Named turns come first, each shown by rows before and after it. Which turns, in which order, take the first row of each pair that follows to the second? Write the first one first, as in the answered first pair.
turn J:
[  5  -1   2   4 -12  -2   5  -1   4  -4   1   5  -4  -5   3 -18  -1   7
  -5   8  -3 -10  -6   6  -5   6   0  -1  16   4   3 -11  -3  -1   9   3
  -5  10] => [  7  -6   7   5 -15  -7   2  -8   1   1  -2   6  -1  -3   5  -4   0   5
  -6  10   0  -5  -6  -1  -2  -2  -1   3   8   2   5  -6   0 -18  17  -3
   3   3]
[-16  -1  12  -1  -9  -5 -17  18   9  10 -23 -13  -8   8  12  29  -5   4
   5  -6   9   7   8  -2   5   4  -7   5  -6  -6 -11  15  12  -6  12  -2
  -5 -16] => [-20  12  -4   5   1   4  -9  25  11  -7  -6  -2  -8  -2   8 -10  -5  11
  -2  -7  -3   1  -2  10  -7  20  -4  -4   3   3 -13   1   0  33  -3   9
 -18   9]
[-19  -8  -6  -7   4  -2   3  -1   6  -2  13  11   0 -17   6   3  -7   6
 -18   1   6  12  -7  -2 -19   4   0  -7   3   3  -4  -6  13  15  20  -4
 -13  12] => [-13 -12   0  -7   2  -4   4  -7   4   6  10   7   0 -12   7  17  -6   4
 -17   0   8  15  -4  -9 -18  -6  -5  -5   1   2  -2   1  17  -3  25 -10
  -4   2]
turn L:
[  7   5  -8  -1  -5   6   7 -11   4  -7   9   0   3   6  -7 -19 -11  -4
  -1  -1   1   3   4   5  -1  -1  -2  -6   3  -4   3  -9 -14   2 -12  -2
  -3  15] => [  6   1  -7  -1  -3   9   1 -10   7  -7  13   8   8  -2  -4  -8  -2   1
  -8  -2  -3  -1 -11   0  -9  -7  -4  -6   6   1   0  -7  -6   1  -7  -3
  -2  17]
[ -4   3 -15   3  14  19  -7   7   5  -8  -6  -4  -4 -10 -13  -1  -9  11
   0 -14   0   0  -5  -2 -10   6  -8  -5   7   5   1   4  -4  13   6  -2
 -11   1] => [ -3   4  -8   1  11  14  -7  11   8  -7  -9  -2  -5  -9 -13   1  -8  12
  -1 -22  -3   0 -12  -6 -11   3 -10   0   2   5  -1   5  -8  10   6  -3
  -5 -10]
[-10   8  -3  12  -3  -1 -25  -8  -5   6  12   2  18   0   2   6   7   4
  -5  11  17   1  -5   3   1   8  11 -16  -1  10   3  -7  13  23  -6  10
 -12   7] => [ -7  10  16   3   2  -9 -29  -2   1   9   4   3   9   1   0   9   4  -1
  -7  -7  11   0 -27 -10   4 -11   0  -5 -10  13   3   3   9   4  -9   5
   1 -18]
[ 10  -2 -11   2  -7   4  16  -9 -11   5  -3 -11   3  10   0   4   4  -8
   8  10   7   3  16   1   6   0   4  -1   8 -14   9   1  -1  -7  11   1
  -4   3] => [  5  -6 -12   3 -12   7   5 -12  -6   8   6   1  11  -2   7  16  13   5
  -4   7   4   0   2  -1  -5  -4   3  -3  12  -4   0   1  10  -4  16  -3
  -3  11]
turn W:
[  0  -2  10   1  -5   8  -4   5   3   6 -12   4  -5   3 -10  12 -11   6
  -5   1  -3   1  -1   2  10   7   1   8   3   3   3  -3  -3  -7   5 -11
   1   1] => [ -5  -4  10  -2  -4   9  -9   8   8   6 -10   3  -3  -5  -7  16  -8  10
  -4  -3  -2   4  -5   1   6   6  -5   5   4   5  -3  -1   3  -4   5  -8
  -1   1]
[ -3  -1   6  -4  11  -7  -3   9   0  -3 -17 -24   4  15  -1  -4  -2 -14
   6   2  12   8  10  14  17  11  -5   0 -12  -3  -7   5  -7  -9   8   0
  -9 -19] => [ -8  -6  -2   3   4  -3  -2   6  -4   5 -13 -17   7  14   2   2   1  -8
   2  12  15   8  18  20  13  19  -1  -4  -5  -3  -3  -2   1  -5  21  -3
 -17 -10]
[-10  -1   3  -9   3   8  -5  14  -2  -1 -20   5 -16   3   1 -15  -8  -3
  -2   3   1   1  12  13  -9  21  -4  -4  -5  -5  -2  -2  -1  19   4  -8
 -18   8] => [-11  -1   2  -9   8   4 -16  24   7  -2 -16   0  -9  -4   9  -6   0   6
  -7  -4  -1   5   1   9  -9  18  -7  -7 -12  -1 -12  -1   4  20  -2  -3
 -18   3]
Pairs:
Each pair is 2 to 3 turns apart.
[ 20  14   9   0   3  -1  12   6   1   0  -7   0 -10  -8   0 -14  -7  -1
   1 -12 -10  -9 -12  -3   4 -10 -10   7   2  -2  -9  -4 -17   9 -11  -8
   2  -9] => [ 16  15  -4   4   8   3   6   9   2  -3  -1  -5   4 -12   7  -9   4   7
   1  -6  -9  -3   1   1  -2  -1 -11   3   2   0 -18  -6 -10  27 -17  -1
 -10   4] : L then W then W
[  4   9  -8   5  11   0   0   5  -2  -6   8  -1   3  -6  -4 -10   3   1
   0  -5  -6   1  -3   2  -5   5  -2  -5  -1   3  -1  -1 -10  12 -18   6
  -6   9] => [  4  11  -5   1   8  -2  -1   6   0 -10   5  -1  -2  -4  -5 -11   4  -3
   1 -14  -9   1  -9  -4   0  -1  -3   0  -3   6  -3   1 -11   6 -17   3
  -3   0] : L then L
[  9  13  -7   0  10   8   0   5  -1 -10  15   5  -1 -12   0 -12   3   7
  -5  -7 -16   0 -12  -3  -5  -9   1 -11  -3   1   0  -7  -7  16 -16   8
  -8   6] => [ 10  15  -5   0  12   8   6   8  -6 -16   9  -5  -5  -5  -2 -18  -3   2
   4  -8 -13  -1  -6   3   2  -3   3  -9  -4   0   5  -5 -15  11 -20   9
  -9  -3] : L then L
[-11  -8  -3   2  -4   2 -18   2  -8  12  -3   2  14 -13  -4  24   6   7
 -15   1  -6   3  -3  10  -7  -3  -4  -2   0   6  -5  11  19  -8  14  -1
   8  -2] => [ -8  -7  -9   3  -3  -1  -2   3 -20   3 -18 -19   3   1 -11   5  -4  -8
   0  10   0   3  26  18   2   9   0  -4   0  -1   5  15   6  -5   7   5
   3  -6] : L then L
[-19  -1  17  10   3  -8  -4  -7  17   0  -6 -12   9 -11  17  25  11   7
  15  10  10  -6   7   5   4  -2 -22  -1  -6   9   1   5  12   8  18  -3
  -5   7] => [-17  -7  23   7  -4  -8  -1  -9  14   2 -15  -9  -2  -1  13  18   3  -2
  22  13   9  -9  12   6  10  -5 -20   7  -6   7   9   6   8   1  23  -4
  -1   4] : L then W then W
[  5   1  13   4  -3   1  24   6   9  -1 -11  17 -21   1 -10 -22 -20 -13
   2 -11   5 -10 -26 -13   1  -1 -11  12   0  15   1   9 -13 -19   1 -20
   9  -8] => [ -4  -2 -17  16  -7  18  23  -6   5   4   8  28   3 -10   0 -10  -7   9
  -7   9   9  -9 -13  -1 -13  18  -2  -5  13  19  -2 -10   3   9  13 -17
 -14  31] : L then L
[  9  -5 -23  -4  16  -1   7 -13  -6  -5   4  -5  -9   3  -3 -21  -8  13
  -7  -5 -11  -8   0   9  -9   7   6 -17  12   6   5  -6  -6  22  -4  -1
  -7  21] => [ 12   0 -11 -12  22 -10   0   0   6  -8   8  -7 -13  -3  -3 -13   1  15
 -13 -23 -18  -7 -24  -4 -11  -8  -3 -15   0  10  -5   1  -4  13 -16   3
   6   0] : W then L
[ -6   5  15   2   1  12 -10   2  15  -9   5  31  -4 -13   1   0  -3   5
 -10   2 -18 -16 -17  -2  -6 -12  -5   2   2  12 -14  -7  11   4  -5   2
 -13   3] => [ -7  -1  14   4  -9  11   1  -8   5  -3   2  30  -9  -7  -6  -9 -14   0
  -6  12 -13 -16  -5   3  -6  -5   3   2  13   6  -1 -12   2   2   3  -3
 -10  12] : W then W
[-16   2  13  -2   5   7  -8  -5   5  -1   0 -13   8   7   2  20  -1  -4
 -11  -9  -4  13 -12  -9  -1   6   5   9  -3   9 -11   5  12  -9  -2   2
   3  -6] => [-12  10  16  -4   8   4  -1   1   4 -11   2 -12   1   7  -4  -2  -5 -10
  -4 -13  -9  13 -12  -5  -1   7   5  10  -6  10 -10   4   0  -3 -15   9
   6 -11] : J then J then L
